Families of rows that turns and mirrors carry onto each other, the same ones carrying the whole set onto itself: the rest of each named row's family, in list order:
5 families of 6 rows:
J911: 3 -6 -8 11 3 5 3 -37 8 29 21 7 6 -9 6 -6 24 -14 -14 14 4 1 9 7 -33 -10
 13 4 -20 -18 -25 23 12 -13 -3 -30 19 10 18 4 -5 12 25 -17 -30 -1 19 25
 11 36 13 16 -19 5
J567: 17 7 -14 -16 32 -7 -16 5 -18 -9 -16 -1 19 6 -12 1 16 -31 23 23 5 -19 12
 -8 1 -13 -9 -19 -17 -11 10 -18 3 -4 23 26 -7 13 -3 29 37 -13 -10 -10 15
 23 1 2 4 9 4 -12 -5 -17
J553: 1 -9 1 0 -11 8 10 -21 5 24 32 14 -2 15 -5 -2 5 -17 -1 13 9 -7 18 14 -11
 -5 12 -2 -22 -15 -6 8 12 -10 6 -33 16 -4 12 3 -21 3 37 -23 -33 8 19 36
 6 30 15 25 -23 -4
J735: -4 -4 -5 3 3 5 7 -23 14 25 30 17 9 -11 8 -6 10 6 -11 17 13 -6 9 4 -30 -7
 12 2 -10 -34 -1 14 7 -22 10 -23 3 12 24 -6 -15 3 20 -24 -19 8 20 29 4
 40 19 20 -25 11
J195: 30 17 -14 -10 29 -1 -22 11 -30 -1 -1 3 12 6 3 18 3 -24 29 15 2 -21 12
 -10 8 -1 7 -32 -27 -14 -3 -14 7 1 1 22 12 14 -2 20 28 10 0 -12 26 22 9
 20 -8 1 -6 6 6 -27
J219: 5 9 -14 9 -5 7 8 9 -14 13 13 -2 1 3 2 3 14 -20 -10 -14 15 -11 15 0 15 23
 6 18 -7 0 28 17 7 -1 -12 -42 22 -1 3 19 -7 -5 24 -1 1 18 -5 20 -2 14 14
 36 -7 -48
J930: -7 11 -20 10 14 0 13 -7 -17 12 16 -7 13 1 7 -5 9 -12 -18 -18 -4 -2 14 -4
 13 29 7 27 -7 3 24 4 3 -5 -28 -36 12 12 15 31 1 3 9 21 -3 7 -11 14 -5 5
 13 28 7 -39
J125: 4 -3 -24 13 -3 1 2 -21 37 25 -11 9 9 -13 -7 -9 0 -1 -44 -16 23 -11 -19
 -21 -27 13 -4 -2 -13 -10 27 24 9 -19 2 -26 22 -2 10 14 -3 39 20 5 -22
 -11 -19 39 8 -4 7 19 -17 -5
J338: 51 15 -22 -13 34 11 -6 -21 2 -9 -26 8 -3 -9 -17 16 -23 -15 11 -16 1 -13
 -4 -29 -3 15 3 -5 -5 -17 31 -18 -1 -2 12 14 2 -9 2 16 31 15 -9 27 -14 6
 3 -2 -7 -27 23 -15 -14 -8
J458: 39 -8 -10 -12 -2 -13 -19 -18 24 1 3 26 -2 -32 -2 3 -21 -2 13 17 5 -30 7
 2 -29 -11 1 8 -19 -19 -2 -26 -6 -15 41 -5 -4 2 -38 -4 15 8 4 -9 9 16 29
 17 -18 -11 5 -14 -1 15
J895: 2 3 -23 3 -5 2 8 -2 43 22 -11 9 5 -12 8 -10 -7 17 -27 -20 25 -7 -10 -19
 -33 21 4 -1 -5 -20 43 16 4 -28 4 -24 14 2 25 1 -6 24 16 5 -10 3 -17 40
 0 -8 17 24 -11 -1
J8: -11 3 0 8 12 11 -2 -17 0 21 45 10 12 3 4 -12 16 -17 -11 20 -12 -5 17 15
 -17 -7 5 4 -23 -19 -15 8 14 -15 6 -22 10 12 5 3 -14 0 18 -12 -28 1 8 33
 12 35 16 14 -20 6
J79: 51 -3 -36 -14 10 2 -11 -5 13 -9 -3 1 8 -15 0 6 -26 -4 15 -25 12 -16 -8
 -7 -14 9 20 -2 -4 -4 27 -32 -1 0 23 24 -4 -7 0 6 25 28 -6 30 4 9 10 12
 -15 -26 24 -10 -15 -16
J109: 15 11 -4 -12 16 -5 -15 9 -28 5 -1 1 17 7 10 11 3 -32 44 -4 -1 -11 21 -11
 -4 -4 5 -18 -24 -20 13 -20 0 -2 10 24 -5 27 0 28 26 5 -8 -14 7 17 16 7
 -11 0 -2 -11 17 -15
J326: 12 8 -7 10 -10 6 7 -4 40 20 -1 11 -15 13 -10 -5 -19 -14 -15 -16 21 -11
 -12 -7 -21 19 6 -7 -10 -8 36 18 10 -10 9 -41 21 -12 15 9 -15 25 31 1
 -20 -5 -19 48 1 -14 10 32 -8 -4
J145: -3 -1 -9 7 -1 3 4 -10 48 19 1 10 3 0 -3 -17 -14 3 -33 -13 2 -9 -9 -9 -27
 14 -1 -1 -24 -10 30 3 5 -24 5 -27 18 -7 2 9 -13 27 22 12 -30 -18 -26 46
 4 -20 3 17 -7 9
J308: 25 4 9 -7 18 -4 -5 -23 23 6 -27 16 -10 -21 -1 10 -11 -2 20 21 -10 -17 17
 -18 -38 -18 2 -9 -23 -8 3 -24 -3 -16 41 7 7 -1 -30 1 17 -10 11 -10 -14
 6 20 4 -15 -16 -1 -26 -5 12
J403: -6 -2 -32 14 3 -5 16 -17 -12 18 -5 -7 22 -10 11 -5 28 -12 -23 -16 11 -2
 13 -2 -1 15 9 21 -14 9 21 12 6 -8 -23 -26 18 10 22 31 2 11 18 -3 -5 13
 -2 12 2 17 13 25 0 -40
J734: 28 12 -33 -15 15 6 -13 -4 -4 8 -16 14 1 -8 -5 20 -26 -10 24 -25 4 -20 -9
 -32 7 11 7 -16 -9 -13 45 -21 2 -13 19 28 1 2 -9 13 15 30 -8 25 -16 -7 7
 18 -19 -33 14 -13 -14 -18
J959: 28 5 3 -6 13 1 -19 -10 9 11 -9 27 -10 -22 10 24 -13 -3 22 24 -12 -25 15
 -6 -19 -19 1 -25 -29 -15 -10 -18 2 -11 28 3 12 3 -35 -12 17 12 18 -26 1
 7 22 29 -25 -15 -10 -7 -5 7
J127: 19 6 -4 -18 10 0 -19 -6 7 16 -6 26 -13 -25 7 22 -19 -15 28 8 -13 -20 4
 -18 -20 -19 -3 -13 -16 -26 1 -10 4 -12 36 -2 -1 16 -33 -9 18 8 4 -12
 -16 -4 28 19 -17 -18 -4 -19 5 24
J797: 37 -5 -15 -15 19 -17 -19 12 -7 -14 15 -15 16 1 -5 2 -2 -20 26 3 13 -18
 10 5 -8 -4 12 -4 -17 -18 -4 -18 7 -6 17 16 -2 16 -1 25 30 6 -15 -10 32
 35 19 10 2 7 -1 -9 12 -15
J427: 29 2 -13 -5 23 -19 -13 4 -21 -3 6 0 18 7 -5 1 2 -41 29 19 -2 -13 19 -4 7
 0 0 -19 -24 -11 6 -16 0 -11 6 21 6 30 -6 27 27 -7 -16 -10 19 25 18 5 -5
 17 2 -7 8 4
J807: 47 0 -34 -10 24 -1 0 -4 8 -2 -15 0 1 -5 -7 14 -22 -11 10 -26 -3 -6 -6
 -26 11 27 13 -11 -8 5 38 -21 1 -9 8 28 13 3 -5 13 19 18 -18 33 -9 1 10
 10 -15 -27 17 -6 -16 -10
J597: -20 6 -15 10 2 4 8 -35 -8 22 38 12 -3 0 -6 3 0 -13 -23 18 -3 -10 16 12
 -18 -11 4 -6 -8 -21 -6 15 8 -18 11 -22 7 4 4 10 -19 12 18 -11 -18 -4 6
 25 19 44 26 20 -12 4
J757: -1 4 -25 0 11 -5 17 0 -10 19 13 -4 13 -10 15 -3 21 7 -12 -17 17 -3 15
 -12 3 18 14 25 4 -14 24 11 7 -14 -22 -30 5 15 29 15 4 0 7 0 5 25 9 10 2
 26 15 32 -5 -37
J257: 45 14 -29 -9 21 15 -15 -7 2 0 -18 16 -8 -13 4 27 -27 -4 16 -16 -4 -21 -9
 -22 5 14 13 -23 -16 -2 26 -21 -1 0 6 18 14 -10 -5 1 23 36 7 20 -3 -2 5
 23 -24 -36 13 -1 -15 -18
J178: -8 13 -10 7 3 -5 22 -17 -16 13 11 -16 -3 3 12 3 -2 -7 -24 -23 6 -3 27
 -13 -1 15 14 16 -2 6 12 12 1 -8 -22 -33 10 6 10 24 -3 8 8 7 -2 11 -3 4
 19 12 16 34 13 -32
J913: 30 -5 -1 1 6 -12 -9 -13 28 10 -14 21 -7 -25 5 5 -16 -13 7 19 -13 -15 9
 -16 -31 -13 -5 -17 -21 -4 9 -17 -2 -15 38 5 7 16 -38 -15 14 -1 0 -7 -14
 -2 22 21 -23 -11 0 -12 -9 30
J566: -10 7 -8 14 -18 7 8 -14 28 21 -7 1 -3 -4 6 -5 -16 -1 -29 -13 16 -9 -1 -8
 -38 8 -4 -13 -17 -3 32 1 1 -25 14 -17 18 -10 7 10 -12 26 21 11 -22 -15
 -26 39 18 -7 25 29 -8 -4

The rest of the family of J427: J930, J8, J145, J807, J913
The rest of the family of J338: J567, J308, J597, J178, J566
The rest of the family of J79: J553, J219, J458, J326, J797
The rest of the family of J895: J735, J195, J959, J757, J257

Families of rows that turns and mirrors carry onto each other, the same ones carrying the whole set onto itself: the rest of each named row's family, in list order:
9 families of 4 rows:
J160: -13 -21 17 26 -30 16 -23 2 -4
J955: -11 -4 11 25 -29 2 -23 11 9
J946: -4 -3 22 20 -29 28 11 13 -5
J335: -30 -2 -36 8 -53 -12 -2 -7 -7
J90: -2 -6 15 15 -38 -2 -22 10 -2
J617: -44 11 -28 7 -51 5 11 -19 -5
J343: -22 -21 22 21 -29 28 7 11 -8
J3: -35 -13 -38 6 -47 -4 -2 -10 -9
J781: 0 -3 12 21 -28 7 -19 5 7
J129: -13 -6 23 15 -44 24 -15 3 10
J501: -43 6 -37 14 -55 5 -11 -6 -5
J849: -15 -7 30 29 -43 23 6 3 -12
J574: -24 13 -41 1 -39 4 -8 -5 -5
J31: -32 14 -35 10 -44 -13 -1 -2 -14
J263: -39 1 -30 11 -42 16 31 1 -11
J165: -33 0 -36 -2 -46 -6 -4 -7 -12
J723: -18 -5 23 25 -31 23 11 21 -6
J242: -27 14 -30 1 -42 25 24 5 -19
J605: -7 -7 7 30 -26 12 -21 7 13
J117: -13 -11 18 31 -39 5 -20 -7 3
J265: -34 -3 -26 8 -57 11 32 5 -23
J441: -9 -13 24 7 -29 27 11 5 -17
J640: -23 13 -39 15 -52 -4 -5 -4 -16
J16: -14 -9 18 19 -29 0 -27 7 -9
J305: -38 -1 -27 -1 -48 14 28 2 -25
J465: -14 -14 25 27 -32 23 -6 11 -21
J245: -43 17 -22 6 -53 7 15 -12 -19
J304: -34 10 -36 19 -50 17 15 0 -30
J11: -13 2 28 14 -47 25 -10 9 -3
J743: -9 4 20 29 -30 25 5 20 -14
J25: -46 10 -26 14 -57 21 17 6 -21
J602: -11 -18 19 18 -37 27 12 15 0
J313: -4 -12 12 7 -26 4 -21 -6 -1
J788: -33 2 -45 21 -47 9 -1 -9 -12
J755: -31 3 -35 19 -50 24 28 -1 -15
J902: -36 -2 -25 6 -52 9 22 3 -34

The rest of the family of J602: J90, J31, J263
The rest of the family of J441: J574, J242, J313
The rest of the family of J946: J781, J165, J305
The rest of the family of J640: J343, J16, J755
The rest of the family of J849: J501, J117, J25
The rest of the family of J605: J3, J743, J902

Families of rows that turns and mirrors carry onto each other, the same ones carrying the whole set onto itself: the rest of each named row's family, in list order:
4 families of 4 rows:
J907: 32 24 6 45 -7 20 -9 -15 -10 -4 -4 -4 -1 11 -14 2 36 28 -30 -18 8 3 -29
 -3 -19
J829: 14 53 -53 -5 29 3 7 -1 -1 -5 -4 -6 12 -1 16 11 -8 9 -18 -25 19 8 -28 13
 1
J947: 40 19 -29 13 -17 -16 5 -1 19 3 10 -20 12 -11 35 9 -12 29 -29 23 -17 20
 -4 2 0
J175: 23 22 -2 53 -11 33 -11 -11 -18 -7 -5 1 6 10 -10 4 37 21 -11 -13 11 20
 -19 -1 -10
J103: 18 42 2 46 -21 44 27 0 7 16 -2 -20 15 18 26 10 13 20 -33 4 2 19 2 -1 -22
J880: 8 13 -3 45 -7 23 -19 -14 -22 -19 -5 10 4 7 -6 17 31 11 -5 -17 16 12 -26
 14 -4
J280: -16 13 1 18 -13 11 14 -10 1 -13 9 3 9 3 30 34 -5 -2 -24 -8 16 -18 -15 33
 -10
J447: -10 26 -7 47 -24 45 14 -4 -4 -5 1 -1 22 10 31 33 9 -4 -6 5 13 24 4 21 -6
J422: 26 67 -54 14 19 25 12 3 -1 7 -6 -16 20 6 16 2 5 15 -14 -19 17 33 -16 -2
 2
J295: 23 7 -33 9 -15 -18 0 -3 12 -8 12 -10 13 -17 40 17 -17 18 -18 23 -13 15
 -4 16 8
J839: 14 30 10 23 -16 11 27 -6 16 10 7 -17 1 14 23 13 0 20 -51 -8 2 -21 -16 9
 -25
J500: 12 56 -59 9 24 22 5 3 -8 -7 -6 -4 21 4 22 14 -3 5 -3 -20 23 28 -21 10 5
J715: 17 11 4 36 -4 7 -15 -18 -15 -18 0 5 -5 8 -8 8 27 18 -24 -24 15 -8 -36 8
 -10
J763: 24 12 -39 19 -21 -3 1 -2 9 -6 8 -11 21 -15 40 18 -10 12 -7 28 -14 35 3
 14 11
J333: 38 23 -35 23 -20 1 8 1 14 5 5 -19 21 -10 41 10 -6 25 -20 28 -17 38 5 2 6
J303: 31 64 -48 -2 26 11 15 2 6 6 -6 -17 11 7 13 1 1 20 -30 -22 17 12 -27 -1
 -6

The rest of the family of J103: J280, J447, J839
The rest of the family of J175: J907, J880, J715
The rest of the family of J829: J422, J500, J303

